Each path is a new rotation, seen through one point. The rows after it are directions, each followed by how far the rotation turns it, in deg/step (0 if it stays put).
Each turn is a multiple of 5 degrees from 10 to 175, or 0.
Each row of a path follows its step; steps can be skipped.
Path 1:
step 0: [  5  -6 -11   1   6   5   2 -13   0  -2  -7   4 -12  -8   2   0   4  12
  -5  -4 -11  -8  -5   6 -12   2   6  14 -12   9   0 -12   5   4  -4  -3
  13  -2  -5  -2  -8 -11  -5  -4  -6  -9  13  -1   3  -9  -9  -4  12   5
   2]
step 1: [  3  -7   1   0   6   8 -10  -2   3  13  -7  -5   6   7  -4   7 -13   3
  -3  -2  -9 -11   5  -6  -3  -8 -12   1 -14  11   3   0   0 -10  -3  -8
   0  -9 -11  -4  -3  15   3 -13  -3 -11  12   4   4   5  -3   8   5   2
  -8]
step 2: [  6   1   0  -1   9   1  -6  -4  -1 -10   1  -5   7   8   2   1   4   5
  -8   9 -11 -20   8 -10   2  11 -11  11   4   5   7   4  -6  -8   0 -12
  13  -1   4  -6   8   2   0  -5  15   6  -1  -7   0 -14  -3  -5  10   9
   1]
step 4: [  4  -6  -7 -16   2  16  -3   3  -6  -3   6  -7  18   9  -4  -5 -10  -4
 -11  -1  -1  -5  12   0  -4   1 -14  -1 -11   2 -10   0  -9  -4   4   1
   2  -9  -3 -10   2  13  -6   0  -5   2   6   3   2   2   3  15  -2 -10
  -5]
step 5: [ -8  -5   0  -8   5   5   4   1   3  -3  12   3   3   2   9 -10   4  12
 -11   5  -3  -4  10  -7  -3  16  -2  25   4   2 -14  -2  -4  -5  -5   2
   9   9   6  -4   7  -4  -8   3   8  -8  -1  -4  -3 -11  -5   7   4   1
   5]
step 6: [  1 -13  -3   9   4   8  10   8  -4   2   4   0  -6   2   2   5 -13  -2
 -11 -11 -10 -14  -7   1  -7  -6   2   3  -1  10 -19 -10   5   1  -5   4
  -6  14  -4   0   5   0  -1   0  -7  -2   5  -8  13   5  -5  14   2   6
   0]
step 7: [  4   4 -12  -5  -8  12   5  -7   4   4   9   0  -1   1  -7  -7  -1  -6
 -15   0  -3 -15   8  -6   9   6 -14  -3  -7  13   0   4  -5   4   1   0
  18   9 -10 -12  -5   3  -5  -6  -9   4   6  -5   8   6   4   5   2  -7
   1]
step 8: [ -8 -13   0  -9  -2  -3   4  -7  15   5 -10  -1  -8   6   1   1   2  13
  -2  -5  -6  -5   6 -10  -2  17   0  11  -4   8  -4   0   0   1 -14  -1
   7  12  -6  -1   8 -10  -1  -6   0  -6   7  -3  -2  -6  13  -2  12  10
  -2]
step 9: [  8 -10  -6  -8   6   0   0  -2 -12  -8  -6  -4   7   0   0  11 -18   6
  -8  -8  -9 -13   7   1  -3  -8   7  -7   2  11   6  -7   2   0  -9  -5
  -3   9 -14  -3  16   4   1  -9  -3   2   9  -5   9   5   5   3  -3   9
  -5]
step 10: [  7   4 -19  -8   2   2 -12 -19 -12  -8   8   3   3   4  -2   3   2   5
 -12   8 -11   2   5  -3  12  13  -4   3  -7   3   2   8   0   4  -3   7
  10   1  -3  -4   6   7 -11 -12   4  -5   9   0   8   1   1  -8   8  -5
   1]
step 11: [  1 -11 -18  -7  11   2  -3   8   5   1  -7  -4  -1   9  -7  10  -4   8
   2  -5  -9   1 -10  -4 -13   9 -10  14  -6  -4 -13   2   1   2 -16  -2
  -6  -3  -9   4  13  -1  -6  -1   5  -7   1   2  -6  -3   1   2  14  -2
   1]
Speeds:
[-1 -3  1  1 -2 -1 -1  0 -1  0 -4  2 -2 -1  3 -1  4 -2 -1  0 -2 -1 -1 -4
 -1 -2  3  1  1  5  4 -2 -1  1  1 -2  2  1 -1 -1 -2  0  1 -1 -1 -2  1 -2
  1  4  4 -2  1 -4 -1]	45
[ 1 -3  1  1  1  3  0  1  2  1  0  3  2  2  2 -1 -1 -4  4  5  0  2  1  4
 -1  4 -1  1  1 -1 -2 -4 -2 -2  1 -3  0  2  1 -2  0  2 -1  1 -1  2  0 -2
  2  3 -1 -1 -1  1  3]	35
[-2  2  3  0 -2 -1  1 -5  0 -2  5 -3  2 -3 -1 -1  2 -3 -3  0 -1 -1  0 -2
  0  3 -2  3 -1 -4  1  0  1  2  1 -4 -1 -2  1 -2  3  0  0  0 -1  0  2 -1
  0  1 -1 -3 -1 -1 -1]	135
[ 0  2  0  1 -1 -1  1  0  0 -3 -1 -1 -4 -1  2 -3 -1  0  6  2  3  2  1 -4
  1 -2  1 -4  3 -3 -3 -1  1  2  1  0 -1 -3  2 -2 -2 -1  2 -4  1  0  1 -1
 -3  2 -2  1 -2 -1  1]	0
[-2  1  2  2  2 -2  2  0  0  0  0  3  0  3  0  2  0  0  0 -2  0  1 -3 -2
  1  2  2  0  0 -3 -3 -2 -2  1 -1  1  4  1  2  2  2  0  3  0 -3 -4  4  6
  0  1 -1 -1  3  1 -2]	140
[ 1 -2  1 -2 -1 -2  1  1  3 -4 -4 -1 -3 -2  0  2 -1 -2 -2 -4  0  3 -3  3
  1 -2 -1  1  1  1 -1 -3  3  0 -2 -4 -2  1  0 -4  1 -1 -1  1  0 -3 -1  2
  0 -1 -3  1 -2  2 -1]	130
